(in the rows, 128 means zero)
Rows swapped in pairs by one turn or mirror: which row each one swaps with:
The rows were stretched afterwards, more along some directions than others.
Z_649: [ 95 114 135 103 121 112 148 113 153 150 123 139 154 130 124 113 167 146
  98 113]
Z_269: [155 120 113 128 135 126 113 168 143 137 121  97 138 113 130 161 150 137
 119 136]
Z_342: [104 118 108 119 138 125 159 108 126 121 146 120 122 118 150  91 140 126
 119 115]
Z_714: [106 136 170 120 141 136 158 144 151 163 125 145 158 128 122  91 141 154
 146 139]
Z_991: [107 111 146 128 135 129 108 123 144 155 145 140 119 167 150 123 181 112
 135 112]
Z_477: [102 135 145 128 132 136 146 132 122 149 136 163 136 134 127  92  89 163
 114 135]
Z_123: [105 132 151 130 134 127 152 136 115 144 130 158 125 119 103 100  86 173
 120 131]
Z_107: [153 107 129 112 138 147 135 172 150 131 147 124 128 120 137 161 136 134
 128 140]
Z_470: [152 119 109 136 141 115 123 175 151 131 125 127 116 132 124 155 160 139
 140 136]
Z_775: [ 88 126 169 115 144 127 148 114 129 164 124 149 154 134 122  93 133 150
 139 127]
Z_868: [148 117 114 138 160 134 105 147 155 123 108  97 142 142 128 144 148 115
 122 112]
Z_118: [ 98 147 108 122 123 137 108 122 153 151 132 149 113 151 172 149 173 115
 121  97]
Z_337: [123 124 135 108 105 136 116 160 167 134 115 130 118 129 136 158 186 161
 137 130]
Z_511: [ 93 105 150 110 137 109 112 110 158 140 126 140 122 130 153 120 187 135
 120 134]
Z_604: [ 94 121 154 108 137 131 164  97 144 162 129 138 152 128 132  96 137 147
 141 130]
Z_930: [ 93 132 138 131 136 146 140 147 121 145 124 159 121 131 113 106  87 174
 112 127]
Z_325: [107 110 158 120 149 108 104  74 157 148 128 133 105 169 155 105 169 101
 132 136]
Z_568: [104 133 140 123 112 155 107 142 152 152 126 157 125 175 161 145 180 117
 134 115]
Z_836: [137 112 123 136 162 119 106 151 126 116 117  98 132 115 108 137 133 120
 124 126]
Z_218: [102 131 164 107 129 125 165 101 148 157 137 137 160 140 127 108 142 138
 136 147]
Z_458: [ 97 118 162  99 147 121 125  80 134 131 156 140 112 133 153  92 171 112
 116 130]
Z_620: [107 127 167 114 120 130 156 118 143 162 144 147 145 132 126 111 127 162
 151 135]
Z_172: [107 136 131 111 114 119 156 111 152 156 149 135 168 133 160 105 152 148
  95 122]
Z_716: [114 127 144 101 101 118 151 124 169 148 136 116 173 137 166 104 157 140
 108 143]
Z_485: [ 96 130 123 134 107 140 106 150 122 146 128 157 114 160 150 146 172 118
 124 106]
Z_179: [115 119 131 110 128 126 144 106 153 143 136 112 171 134 156  98 140 146
 103 111]
Z_71: [107 130 151 133 135 129 141 129 120 148 129 156 130 133 115  85  91 168
 118 131]
Z_29: [ 98 122 148 119 118 121  98 119 138 154 123 135 123 155 161 120 170 113
 124 142]
Z_591: [ 87 117 137 119 138 146 106 112 149 149 133 138 119 165 170 117 164  99
 112 110]
Z_618: [111 103 115 112 132 107 131 144 141 128 110 129 135 125 120 123 170 132
  99 124]
Z_771: [145 116 118 120 144 151 118 157 152 143 132 108 136 124 122 164 143 144
 116 125]
Z_382: [ 96 126 153 133 142 129 155 123 117 155 137 156 143 128 112  88  89 174
 112 128]
Z_653: [ 95 121 139  92 136 145 162 110 139 148 147 140 123 113 135  96 137 138
 138 129]
Z_611: [157 105 108 130 136  85 103 112 157 121 125  91 134 122 148 129 163 100
 121 138]
Z_573: [119 129 114 125 171 135 146 118 147 136 142 124 131 111 147 130 133 100
 119 108]
Z_745: [102 105 131 104 125 105 150 108 164 146 128 137 140 128 139 110 187 129
 101 130]
Z_324: [160 105 123 113 160 118 106 122 146 130 151 106 133 133 145 133 156 116
 118 146]
Z_251: [125 106 129 108 111 111 151 107 165 150 150 114 156 128 165 108 181 133
 117 123]
Z_917: [106 108 128 107 124  93 141 111 166 144 113 125 148 132 131 119 184 129
 102 135]
Z_737: [148 108 116 134 127 130 122 180 132 135 127 131 125 137 152 148 139 121
 133 139]
Z_227: [106 115 126 104 137 103 143 120 156 140 113 129 140 121 123 117 180 139
 100 124]
Z_518: [110 119 133 113 123 119 151 100 127 138 132 121 148 126 144  84 137 147
 117 111]
Z_306: [101 140 167 105 138 141 161 122 150 175 143 161 161 129 120 105 138 164
 129 128]
Z_101: [105 125 151 129 130 123 145 133 112 144 129 151 131 119 113  91  81 183
 117 127]
Z_169: [103 131 126 123 108 139 126 166 140 137 131 154 103 125 147 151 184 140
 133 112]
Z_957: [145 107 125 132 166 121 113 154 123 114 118 122 130 127 125 135  98 130
 115 107]
Z_496: [147 115 114 118 112 126 114 140 171 145 154  97 155 128 153 158 150 133
 122 135]
Z_217: [104  98 134 106 131 103 146 112 163 142 118 134 149 133 132 114 181 133
 109 125]
Z_144: [134 122 118  95  79 127 114 148 179 153 154 141 125 144 182 148 182 144
 119 151]
Z_392: [107 138 133 114 118 137 158 111 148 163 144 133 153 123 156  86 156 143
 112 111]

Z_101 swaps with Z_217
Z_620 swaps with Z_251
Z_218 swaps with Z_392
Z_518 swaps with Z_604
Z_611 swaps with Z_325

